In the rows, 128 means zero.
Each named move below is a turn or a mirror, shown by a few rows before and after it. Which moves, in which order, take the first row of each later pair to the second? The first pair is answered.
move naza:
[121, 131, 151, 114, 117, 125, 148, 121, 129, 146, 132, 130, 124, 122, 132, 133, 133, 113, 125, 134, 117, 160, 161, 137, 128, 98, 107, 112, 107, 136, 134] |-> [145, 138, 134, 124, 108, 116, 148, 121, 104, 144, 108, 158, 136, 111, 139, 136, 133, 110, 131, 130, 112, 148, 147, 158, 134, 109, 124, 124, 124, 125, 116]
[106, 125, 114, 125, 109, 128, 125, 151, 98, 103, 142, 125, 125, 118, 137, 148, 111, 119, 116, 133, 112, 143, 155, 118, 130, 120, 113, 119, 133, 125, 123] |-> [114, 125, 112, 127, 104, 121, 121, 154, 96, 101, 137, 131, 126, 113, 135, 147, 106, 115, 110, 130, 111, 139, 157, 121, 130, 118, 116, 122, 134, 122, 127]
[125, 130, 136, 145, 148, 135, 102, 131, 108, 88, 133, 111, 118, 138, 132, 109, 127, 147, 136, 134, 142, 110, 130, 117, 144, 137, 128, 145, 95, 155, 152] |-> [137, 128, 126, 154, 140, 136, 99, 137, 93, 91, 113, 120, 123, 133, 138, 112, 120, 148, 141, 132, 141, 105, 120, 126, 146, 140, 145, 154, 107, 153, 144]
[122, 121, 133, 130, 113, 107, 123, 138, 110, 127, 134, 128, 116, 99, 116, 129, 153, 117, 101, 113, 116, 127, 162, 128, 120, 118, 128, 130, 89, 123, 121] |-> [124, 120, 125, 125, 106, 108, 124, 140, 103, 123, 131, 134, 121, 97, 115, 129, 153, 120, 104, 117, 114, 122, 157, 136, 120, 121, 132, 133, 95, 118, 121]
move fov:
[120, 138, 123, 155, 134, 105, 147, 131, 137, 135, 105, 175, 117, 123, 118, 137, 130, 132, 138, 144, 117, 129, 115, 146, 113, 123, 131, 120, 148, 142, 119] |-> [94, 148, 125, 141, 130, 118, 122, 135, 137, 128, 126, 156, 120, 140, 114, 137, 148, 147, 124, 112, 114, 140, 102, 146, 120, 116, 134, 125, 139, 159, 130]
[111, 126, 120, 119, 117, 131, 118, 146, 122, 117, 122, 99, 112, 153, 128, 125, 128, 148, 134, 114, 128, 88, 128, 134, 144, 143, 129, 161, 129, 114, 121] |-> [106, 118, 125, 121, 120, 132, 129, 141, 135, 121, 122, 98, 105, 153, 133, 127, 130, 146, 139, 133, 129, 92, 147, 126, 141, 142, 116, 150, 123, 107, 125]
[146, 135, 107, 132, 114, 138, 111, 122, 92, 116, 108, 152, 155, 138, 131, 118, 133, 146, 114, 100, 110, 149, 91, 149, 120, 137, 132, 138, 148, 132, 109] |-> [107, 119, 140, 108, 136, 152, 118, 109, 144, 118, 149, 106, 130, 156, 120, 113, 135, 153, 108, 124, 120, 167, 125, 108, 112, 114, 92, 116, 114, 134, 141]
move fepof:
[123, 132, 142, 112, 153, 141, 140, 95, 179, 151, 110, 147, 141, 130, 143, 137, 108, 136, 153, 154, 153, 147, 113, 129, 150, 120, 141, 118, 137, 139, 122] |-> [134, 142, 124, 122, 136, 144, 119, 104, 151, 143, 110, 153, 152, 138, 137, 137, 116, 146, 145, 122, 146, 142, 91, 150, 159, 127, 155, 133, 152, 154, 112]
[126, 147, 147, 160, 111, 131, 144, 109, 143, 133, 140, 128, 122, 114, 114, 140, 128, 149, 137, 153, 106, 133, 142, 87, 104, 101, 105, 138, 137, 140, 131] |-> [131, 160, 136, 152, 98, 130, 122, 120, 121, 128, 143, 126, 131, 112, 104, 134, 137, 158, 131, 121, 96, 136, 113, 103, 111, 106, 123, 158, 148, 156, 127]
[154, 151, 110, 130, 119, 111, 128, 156, 83, 136, 123, 139, 138, 121, 129, 163, 146, 115, 113, 105, 128, 135, 106, 136, 129, 124, 135, 128, 130, 146, 114] |-> [142, 126, 131, 124, 143, 110, 158, 140, 123, 140, 134, 127, 117, 113, 134, 168, 138, 108, 126, 161, 140, 140, 148, 99, 116, 116, 104, 109, 115, 123, 130]
Now pairs of rows:
(two moves a pair)
[78, 124, 161, 117, 165, 130, 162, 92, 152, 123, 129, 122, 129, 137, 129, 123, 110, 149, 119, 143, 132, 161, 108, 93, 141, 119, 117, 110, 133, 144, 142] |-> [101, 149, 129, 132, 143, 123, 138, 107, 104, 125, 115, 153, 151, 130, 131, 118, 111, 156, 109, 100, 119, 151, 69, 131, 153, 138, 152, 140, 161, 156, 119] => fov fov
[137, 119, 102, 109, 115, 141, 99, 155, 90, 136, 121, 122, 128, 108, 128, 93, 156, 126, 110, 110, 126, 101, 138, 164, 126, 161, 98, 127, 108, 134, 117] |-> [150, 116, 98, 116, 112, 130, 111, 150, 91, 137, 100, 135, 128, 100, 138, 94, 150, 121, 121, 130, 126, 97, 148, 161, 122, 166, 99, 126, 122, 123, 106] => fepof fov
[134, 148, 115, 131, 113, 132, 108, 136, 102, 119, 139, 134, 141, 139, 125, 123, 128, 142, 113, 76, 127, 126, 90, 147, 144, 135, 151, 145, 138, 152, 118] |-> [163, 118, 118, 152, 132, 105, 158, 129, 129, 130, 103, 157, 123, 114, 145, 129, 110, 105, 143, 165, 136, 106, 147, 125, 119, 140, 127, 121, 135, 108, 118] => fov fov
[156, 141, 84, 152, 107, 117, 83, 156, 79, 121, 105, 146, 150, 115, 134, 118, 121, 113, 139, 119, 104, 121, 127, 173, 141, 143, 141, 129, 154, 107, 113] |-> [134, 148, 97, 133, 101, 134, 69, 151, 84, 118, 126, 122, 152, 133, 119, 122, 132, 125, 126, 86, 99, 131, 109, 172, 152, 135, 149, 135, 148, 127, 123] => fov naza
[158, 121, 94, 151, 100, 96, 100, 181, 69, 138, 116, 140, 121, 98, 132, 117, 122, 112, 128, 111, 120, 103, 151, 136, 105, 160, 123, 145, 109, 104, 120] |-> [124, 104, 125, 134, 123, 114, 120, 164, 116, 138, 141, 107, 100, 113, 131, 116, 126, 110, 125, 144, 134, 120, 188, 95, 97, 140, 81, 117, 77, 107, 152] => fov fov
[146, 130, 87, 160, 112, 92, 91, 168, 78, 121, 144, 156, 119, 107, 145, 136, 123, 119, 116, 121, 121, 112, 144, 144, 128, 157, 154, 144, 131, 140, 114] |-> [129, 103, 116, 153, 140, 98, 121, 154, 127, 130, 159, 133, 91, 117, 146, 135, 119, 113, 121, 171, 136, 121, 190, 97, 111, 137, 111, 118, 101, 124, 142] => fov fov
[150, 158, 89, 158, 125, 108, 113, 137, 77, 132, 87, 153, 158, 108, 149, 100, 133, 106, 132, 120, 150, 109, 108, 145, 140, 145, 158, 119, 122, 132, 103] |-> [125, 167, 101, 144, 125, 129, 91, 133, 82, 120, 118, 126, 160, 129, 132, 96, 148, 129, 114, 86, 148, 128, 86, 146, 150, 131, 162, 126, 116, 156, 115] => fov naza
[153, 129, 111, 131, 118, 124, 122, 128, 109, 125, 102, 139, 136, 118, 131, 120, 129, 119, 127, 125, 113, 118, 120, 148, 131, 133, 151, 138, 147, 134, 110] |-> [137, 139, 116, 116, 113, 134, 111, 126, 113, 118, 115, 121, 133, 131, 124, 116, 137, 133, 116, 103, 112, 130, 110, 145, 138, 127, 151, 146, 144, 147, 117] => fov naza
[135, 111, 154, 117, 138, 149, 166, 90, 136, 105, 103, 126, 105, 123, 121, 113, 121, 119, 155, 161, 116, 102, 151, 77, 114, 109, 93, 115, 137, 123, 131] |-> [116, 128, 147, 102, 118, 167, 120, 99, 112, 94, 128, 108, 121, 145, 98, 107, 144, 144, 129, 83, 107, 117, 98, 102, 128, 107, 120, 135, 138, 160, 136] => fov fov
[133, 123, 92, 157, 125, 109, 115, 131, 97, 134, 96, 137, 141, 119, 129, 83, 110, 102, 119, 150, 116, 121, 97, 135, 127, 154, 126, 99, 163, 99, 116] |-> [98, 105, 121, 139, 142, 123, 119, 120, 139, 136, 127, 98, 122, 139, 120, 83, 114, 112, 115, 167, 123, 140, 124, 95, 123, 133, 88, 80, 137, 101, 149] => fov fov
[99, 126, 130, 120, 91, 138, 78, 119, 127, 138, 148, 88, 127, 129, 138, 127, 127, 149, 103, 117, 138, 155, 125, 99, 121, 95, 132, 127, 118, 159, 153] |-> [146, 130, 97, 148, 77, 112, 87, 129, 93, 143, 99, 141, 148, 97, 155, 135, 118, 128, 120, 135, 129, 130, 116, 131, 119, 122, 162, 138, 151, 140, 114] => fov fov
